(in the rows, 128 means zero)
One turn sends every row of this set to another row. A few are shown first. Where does it send the rows asked after them?
k_921: [127 162 148 151 100 105 130 159 153 120 119 107 176 162 116 134 152 163
 137 132 118 100]
k_406: [123 160 130 134 104  85 139  92 127 138 109 100 184 145 114 118 136 159
 105 115 130 143]
k_114: [132 134 124 127 113 127 144 112 123 105 128 132 134 151 110 161 150 167
 133 106 173 126]
k_362: [116 115  81 144 103  95 125 130 151 128 119 128 134 154 129 141 109 152
 134 119 114 118]
k_400: [126 166 148 153 102 105 131 158 151 123 120 109 178 161 114 135 152 165
 133 130 119 101]
k_158: [125 136 117 124 106 132 140 113 130 104 124 134 130 152 115 159 154 162
 134 106 172 123]
k_424: [122 123 110 122 127 121 127 121 102 156 111  94 141 123 137 115 149 173
 125 151 100 112]
k_935: [131 159 151 150 102 103 130 156 151 120 123 105 178 161 116 133 150 164
 138 131 119 101]
k_456: [122 128 128 138 106 147 126 133 141  94  95  97 159 129 109 170 192 158
 122 127 126 124]
k_578: [131 111  96 148 118  83 132 126 133 133 130 123 142 151 119 148  99 163
 130 117 115 125]
k_595: [125 139 119 128 109 130 144 113 124 109 124 136 132 151 111 160 152 167
 131 105 174 125]
k_626: [131 129 139 148 120 137 134 129 120 105 104  95 169 126  98 178 181 173
 114 123 127 132]
k_32: [119 123 107 121 123 125 125 121 107 155 109  96 140 123 140 115 152 171
 127 152 100 110]
k_667: [133  97 108 125 122 127 113 147 161 121  92 114 139 139 101 118 154 168
 100 123 132 150]
k_534: [131 132 122 122 109 130 141 112 128 101 127 132 131 153 114 159 152 163
 137 107 172 124]
k_369: [148 156 104 148 125 105 132 127 108 111  88 116 134 115 132 132 155 121
 138 144 105 129]
k_650: [106 165 115 133  90  98 132  97 142 135  98 106 177 148 125 111 146 148
 106 116 129 137]
k_164: [150 157 109 153 131 100 136 127  97 118  92 114 139 113 125 136 150 130
 134 141 106 133]
k_11: [129 163 152 153 104 102 133 157 149 122 122 108 179 161 113 136 149 167
 135 131 119 102]
k_903: [115 121  84 152 110  91 131 130 136 138 122 130 140 151 122 146 105 163
 124 113 117 124]
k_922: [132 105  94 137 111  88 124 126 146 121 127 121 136 153 126 144 104 153
 138 120 114 120]
k_301: [123 120 109 118 123 125 125 121 109 151 110  93 139 123 141 112 151 169
 129 152  99 108]
k_203: [121 149 123 116  89  96 125  93 155 117 102  97 171 151 130 107 147 137
 120 122 126 133]
k_698: [138 100 116 134 133 118 121 145 142 132  98 113 148 137  91 124 146 182
  93 118 134 157]
k_271: [146  90 119 124 131 120 116 142 152 120  99 108 143 138  95 122 148 174
 101 122 133 154]
k_693: [115 137 126 150 110 145 131 134 129 107  96 101 165 126 103 173 189 168
 113 122 128 128]
k_516: [155 151 111 146 130 100 134 125 103 111  94 112 136 115 129 133 151 125
 139 144 105 132]
k_933: [127 119 112 118 127 122 126 120 105 153 113  92 141 124 139 115 149 171
 128 152  99 110]
k_435: [139 143 140 118 104  83 131  88 140 120 113  90 180 150 121 114 137 148
 120 123 126 139]
k_514: [138 120 141 136 117 139 128 128 133  92 105  90 164 128 104 173 184 163
 124 129 125 127]
k_968: [125 106 105 135 123 127 118 149 151 134  90 119 143 136  96 122 154 177
  91 118 135 153]
k_233: [143 161 102 153 126 104 133 129 102 119  88 118 137 113 129 134 152 127
 132 141 106 131]

k_693 turns into k_456
k_271 turns into k_698
k_921 turns into k_935
Now these:
k_922 turns into k_578
k_595 turns into k_158
k_516 turns into k_164
k_406 turns into k_650
k_32 turns into k_301

